Look-ups in named tables: a row name and a column name give one cell, copied from the table.

nosama:
,fes,biv,bem,bidebep,zuk,kagiro,rivok
fotepe,0.68,0.27,0.23,0.45,0.71,0.19,0.40
bazepo,0.51,0.40,0.36,0.20,0.50,0.80,0.07
boz,0.16,0.63,0.27,0.52,0.34,0.08,0.53
virum,0.62,0.46,0.10,0.40,0.97,0.21,0.26
zasip,0.27,0.44,0.31,0.52,0.18,0.06,0.69
fut,0.36,0.54,0.15,0.28,0.71,0.65,0.09

virum, bem: 0.10
fotepe, biv: 0.27
fotepe, fes: 0.68
virum, zuk: 0.97
bazepo, rivok: 0.07
zasip, zuk: 0.18
fotepe, zuk: 0.71
boz, kagiro: 0.08
boz, bem: 0.27
zasip, kagiro: 0.06
zasip, rivok: 0.69
virum, bidebep: 0.40
virum, fes: 0.62
fotepe, rivok: 0.40
Which row has the largest biv? boz

gam
          zap  sibod    mok  limonu  napep
sug      0.20   0.55   0.20   -0.25   0.23
gurat   -0.50  -0.05  -0.72    0.82   0.29
sutema   0.68   0.35   0.55   -0.09  -0.62
zum      0.29   0.87  -0.07    0.32  -0.10
vup      0.62   0.16   0.74   -0.53  -0.34
leme    -0.08   0.39  -0.56    0.96  -0.17
siz     -0.37  -0.12  -0.07   -0.33   0.79
ruz     -0.46  -0.36  -0.02   -0.48   0.92
vapu     0.72   0.56   0.39    0.22  -0.78

What is the zap of siz in gam? -0.37
What is the zap of sutema in gam? 0.68
What is the napep of sutema in gam? -0.62
What is the mok of sug in gam? 0.20
What is the zap of ruz in gam? -0.46
What is the mok of leme in gam? -0.56
What is the limonu of leme in gam? 0.96
What is the zap of zum in gam? 0.29
What is the sibod of gurat in gam? -0.05

zozu
fields: dodebe, bifola, buf
vid: [111, 106, 86]
govadak: [121, 124, 118]
gofopi: [115, 120, 26]
nopetu: [123, 129, 54]
zef: [90, 83, 98]
tutodu: [109, 152, 146]
fimenok: [146, 137, 202]
misoka: [99, 44, 86]

dodebe of gofopi is 115
dodebe of zef is 90
bifola of govadak is 124
dodebe of govadak is 121
buf of tutodu is 146
buf of zef is 98

Table deg
|  | fik | pemo | vig | vod | zum | mazokon | legigi |
|---|---|---|---|---|---|---|---|
| geku | 23 | 72 | 18 | 33 | 14 | 64 | 48 |
| nunefog | 16 | 48 | 37 | 25 | 36 | 58 | 29 |
| tipev | 46 | 44 | 19 | 26 | 38 | 18 | 80 |
| nub | 47 | 45 | 21 | 21 | 36 | 17 | 79 |
| zimi | 74 | 49 | 29 | 65 | 25 | 44 | 60 |
| vip | 36 | 38 | 55 | 57 | 41 | 56 | 13 |
| sed | 24 | 46 | 22 | 13 | 43 | 23 | 56 |
| sot | 53 | 23 | 59 | 50 | 59 | 31 | 28 |
| vila | 83 | 54 | 40 | 90 | 17 | 68 | 46 |
| mepe | 25 | 79 | 16 | 28 | 10 | 70 | 54 |
| gavod | 40 | 15 | 54 | 34 | 69 | 7 | 37 |

sot, vod => 50
nub, zum => 36
vip, legigi => 13
nunefog, vig => 37
sot, vig => 59
sot, pemo => 23
tipev, zum => 38
zimi, vod => 65
vila, vod => 90
mepe, vig => 16
gavod, zum => 69
nunefog, mazokon => 58
sed, legigi => 56
gavod, pemo => 15
vip, fik => 36
zimi, zum => 25
nub, vig => 21
geku, mazokon => 64
sot, mazokon => 31
Which row has the largest fik? vila

Table tul
columns: lovipu, dasof, duven, gebol
muzud: [5, 215, 224, 234]
luvivir: [157, 202, 65, 62]
rir: [89, 61, 213, 207]
mose: [176, 195, 103, 56]
gafavi: [179, 53, 246, 226]

What is the dasof of mose in tul?
195
What is the duven of luvivir in tul?
65
What is the gebol of mose in tul?
56
What is the gebol of muzud in tul?
234
What is the dasof of muzud in tul?
215
What is the gebol of rir in tul?
207
What is the dasof of rir in tul?
61
What is the lovipu of mose in tul?
176
What is the duven of muzud in tul?
224
What is the duven of rir in tul?
213
What is the gebol of gafavi in tul?
226
What is the duven of mose in tul?
103
What is the dasof of luvivir in tul?
202
Which row has the largest lovipu? gafavi

totuka =
	lif	kitakul	kan
nesavom	85	65	91
gedilaf	134	88	64
rigasan	84	65	68
peb	132	64	65
zar	192	63	63
setif	88	114	89
seg	112	90	89
lakem	140	113	97
ralova	184	63	86

peb, lif => 132
gedilaf, lif => 134
lakem, kan => 97
rigasan, lif => 84
rigasan, kan => 68
nesavom, kan => 91
nesavom, lif => 85
setif, kan => 89

Table guku
,batadat,gonuri
duk,114,208
luvumo,140,128
tora,79,27
negivub,126,93
magulo,72,77
suk,125,172
vemon,110,94
tuvage,89,32
gutuzak,133,140
lin,80,79
pegov,120,162
finedot,137,142
far,142,152
vebin,158,125

What is the batadat of vebin in guku? 158
What is the batadat of suk in guku? 125
What is the gonuri of tuvage in guku? 32
What is the batadat of tuvage in guku? 89
What is the batadat of far in guku? 142
What is the batadat of duk in guku? 114

tol:
,daf,nileto,sadivom,kun,guzasot
tavubet,218,245,33,76,130
siba,103,22,161,217,150
gasu,227,243,41,176,179
vepak,114,179,173,122,247

daf of gasu is 227
guzasot of siba is 150
guzasot of vepak is 247
daf of tavubet is 218
nileto of siba is 22
sadivom of siba is 161
daf of vepak is 114
nileto of tavubet is 245
sadivom of tavubet is 33
daf of siba is 103
kun of gasu is 176
sadivom of gasu is 41
nileto of vepak is 179
kun of siba is 217
guzasot of gasu is 179

Table ger
fields: zoli, vum, pil, davev, dipe, sak, fide, konekef
zadotob: [-3.15, 2.03, 4.66, 6.59, -2.79, 3.39, 6.90, -0.06]
vife: [-6.54, -7.34, 0.72, 5.81, 4.55, 3.43, 2.21, 7.51]
vod: [1.60, 3.01, 3.04, 4.70, 0.69, 2.05, 3.84, 0.58]
vimer: [0.31, 5.94, 1.52, 0.06, 4.63, 6.88, 4.52, 5.14]
vuke: [7.22, 4.49, -2.85, -0.71, 4.00, 2.67, 1.83, -0.67]
salezi: [4.08, 5.34, 1.99, 1.52, 3.21, 6.25, 7.09, 6.86]
zav: [3.33, 4.60, -4.04, -1.63, 4.99, 3.68, 0.81, -1.03]
dasivo: [0.42, 3.92, 4.77, 6.80, -1.70, 2.45, 6.83, 1.39]
rom: [4.22, 5.10, 2.91, 8.74, 3.71, -2.60, 1.47, 3.85]

What is the davev of vod in ger? 4.70
What is the davev of salezi in ger? 1.52
What is the dipe of rom in ger? 3.71
What is the zoli of vimer in ger? 0.31
What is the davev of zadotob in ger? 6.59
What is the konekef of salezi in ger? 6.86
What is the fide of dasivo in ger? 6.83
What is the zoli of vuke in ger? 7.22
What is the dipe of vimer in ger? 4.63
What is the vum of salezi in ger? 5.34
What is the konekef of vimer in ger? 5.14
What is the konekef of vuke in ger? -0.67
What is the vum of rom in ger? 5.10
What is the pil of zav in ger? -4.04
What is the davev of vuke in ger? -0.71
What is the davev of zav in ger? -1.63
What is the sak of salezi in ger? 6.25
What is the sak of vimer in ger? 6.88
What is the vum of dasivo in ger? 3.92

